One vector is turned by the same rotation once a step. Each row is the vector after some number of steps, and that number follows the row.
The counts run from 0 to 517.
[80 121 90 93 118 107 112 87 108 144 108 104 117 92 79 100 110 85 106 85 112 93 138 110 117 120 98 101 135 90 85 106 91]
452
[64 114 76 108 97 94 110 142 81 105 117 98 86 85 82 110 108 120 67 108 78 149 115 107 97 96 110 82 110 107 113 111 110]
192
[101 131 77 111 100 106 77 88 100 129 115 85 88 64 107 137 110 111 76 110 107 114 125 108 113 115 125 107 103 113 119 107 114]
456
[84 76 110 88 107 80 95 125 92 126 82 88 92 106 90 139 124 100 80 127 100 128 116 90 92 131 116 103 101 116 104 74 116]
430
[83 95 93 116 76 90 89 96 128 110 103 108 85 86 102 126 114 78 121 116 129 131 116 110 69 129 106 125 74 98 103 92 94]
249
[94 115 99 121 98 106 84 102 108 93 94 78 118 97 97 124 111 66 99 73 97 94 135 151 86 107 103 130 85 98 81 114 110]
136
[90 127 84 80 106 110 83 68 87 115 101 68 99 83 104 124 90 67 100 81 98 123 105 148 79 98 110 101 86 109 109 106 104]
118
[86 119 99 96 104 117 99 103 109 83 73 94 130 90 120 115 108 95 86 110 124 104 126 146 109 139 97 106 117 87 126 101 116]
440
[71 107 119 85 99 90 107 103 94 118 69 97 129 97 96 125 100 70 102 63 123 104 105 114 96 99 97 79 115 133 96 86 114]
98
[95 114 81 102 72 118 105 99 97 97 87 98 84 97 104 149 110 128 104 105 114 144 112 131 100 129 90 101 91 110 106 105 86]
55
[72 139 98 88 106 100 107 101 95 133 122 104 63 78 70 114 118 89 112 91 88 140 113 95 87 118 109 100 99 85 101 105 94]
340
[77 111 134 117 83 104 80 135 116 120 93 111 109 105 64 99 94 89 93 115 109 127 127 104 105 95 115 84 89 114 81 109 107]
289
[79 82 71 87 108 109 105 123 68 97 96 107 122 103 110 98 93 67 114 120 101 147 129 98 93 96 111 88 130 103 122 102 87]
414
[84 69 96 104 79 76 97 132 109 103 85 137 110 108 104 111 90 99 107 113 113 152 106 95 97 111 102 115 84 104 116 115 98]
397
[94 86 74 131 116 90 106 128 98 125 92 107 94 80 121 116 83 117 94 99 93 116 113 118 79 138 114 133 97 95 121 103 107]
11
[99 128 69 76 112 105 95 75 100 89 106 81 112 71 110 118 130 89 107 108 131 134 119 136 105 114 112 101 117 112 98 106 108]
73
[90 94 116 127 108 77 101 158 116 100 92 123 122 87 93 107 92 101 90 72 116 96 115 114 103 95 121 117 102 126 91 112 116]
509
[81 107 95 89 83 95 107 96 120 115 99 102 102 76 69 123 101 128 94 91 119 121 96 139 98 137 74 112 92 89 100 107 101]
468
[66 112 108 133 104 115 76 104 128 120 98 113 95 102 90 89 119 92 105 112 108 130 126 128 79 121 106 113 114 91 82 87 98]
405
[63 98 80 116 97 96 123 140 89 85 94 111 112 92 91 107 110 60 126 70 102 126 122 91 85 99 89 84 123 98 99 104 92]
368
[105 94 95 110 124 84 97 116 107 140 95 97 100 89 72 96 96 112 87 104 108 143 111 89 81 113 122 119 90 97 84 133 102]
159
[67 116 79 111 87 103 123 113 87 95 82 115 114 91 97 98 91 61 123 71 123 148 110 99 77 90 98 73 109 90 102 121 97]
369
[71 124 87 99 68 107 103 80 125 101 89 121 107 101 130 100 107 89 96 84 130 126 118 120 110 99 89 89 91 96 128 121 106]
215
[63 103 71 116 104 105 106 102 94 124 99 105 99 96 81 104 94 101 107 84 103 125 118 120 70 91 112 118 116 96 82 114 62]
387
[61 128 99 117 81 118 94 115 108 96 110 106 92 64 105 135 107 102 115 90 95 137 94 134 103 119 96 91 92 106 99 81 107]
101
[82 102 102 67 142 107 114 131 80 99 92 105 126 91 84 98 87 83 105 95 105 125 121 110 112 108 104 86 134 94 111 111 97]
304
[89 124 87 76 69 113 96 82 85 102 75 88 91 117 99 153 105 108 99 94 117 139 122 124 106 111 98 98 99 118 114 107 85]
54
[98 97 88 134 118 93 63 100 94 108 97 96 110 79 117 132 137 103 89 114 97 133 115 112 98 110 121 119 123 122 108 99 123]
411
[91 91 98 127 106 81 94 142 123 107 92 133 110 74 103 111 93 118 99 95 117 119 97 111 106 101 125 120 81 122 98 123 109]
508
[106 118 74 70 83 104 109 71 91 144 115 92 94 104 102 121 89 72 109 84 116 124 136 120 120 123 106 82 99 109 111 103 103]
454
[83 95 95 140 114 72 87 124 101 99 90 95 99 72 81 137 132 96 99 78 102 123 101 88 83 115 91 114 118 115 99 108 118]
366
[84 78 101 94 104 83 100 119 103 85 73 131 120 121 109 126 95 89 112 100 116 143 101 103 84 122 100 128 100 96 130 113 91]
396
[81 114 65 126 107 86 104 132 86 96 111 90 82 60 108 140 108 114 81 84 91 109 108 106 107 101 118 125 90 114 121 114 109]
347
[102 105 86 66 97 90 117 96 86 138 108 111 96 110 84 120 76 86 120 56 123 131 105 122 100 106 111 91 97 122 91 107 96]
499
[67 118 106 104 100 89 98 127 111 114 112 97 106 80 72 91 119 64 82 94 107 102 127 81 113 78 122 89 89 103 96 127 111]
335
[93 80 112 90 107 92 98 125 107 94 74 115 157 98 89 110 102 94 112 113 116 131 103 125 103 126 88 109 104 88 100 128 108]
286
[93 113 113 87 104 109 91 96 100 102 103 85 130 129 75 110 112 78 108 85 105 128 122 151 111 122 81 98 116 98 82 95 116]
292
[90 110 78 106 91 101 81 83 85 111 77 100 142 105 75 114 92 95 81 79 105 131 119 106 110 109 84 80 136 110 103 122 122]
34
[75 129 120 122 78 104 76 107 116 110 99 88 101 105 82 124 109 71 96 71 92 88 126 133 97 101 120 126 72 96 93 109 100]
135
[104 100 84 92 78 101 90 83 98 112 105 108 112 141 131 102 106 56 118 85 114 130 149 118 111 105 112 107 107 107 103 95 101]
408
[108 134 81 84 77 101 92 81 100 134 112 92 79 80 109 125 97 92 92 98 112 126 127 116 105 116 120 85 86 118 119 105 117]
455
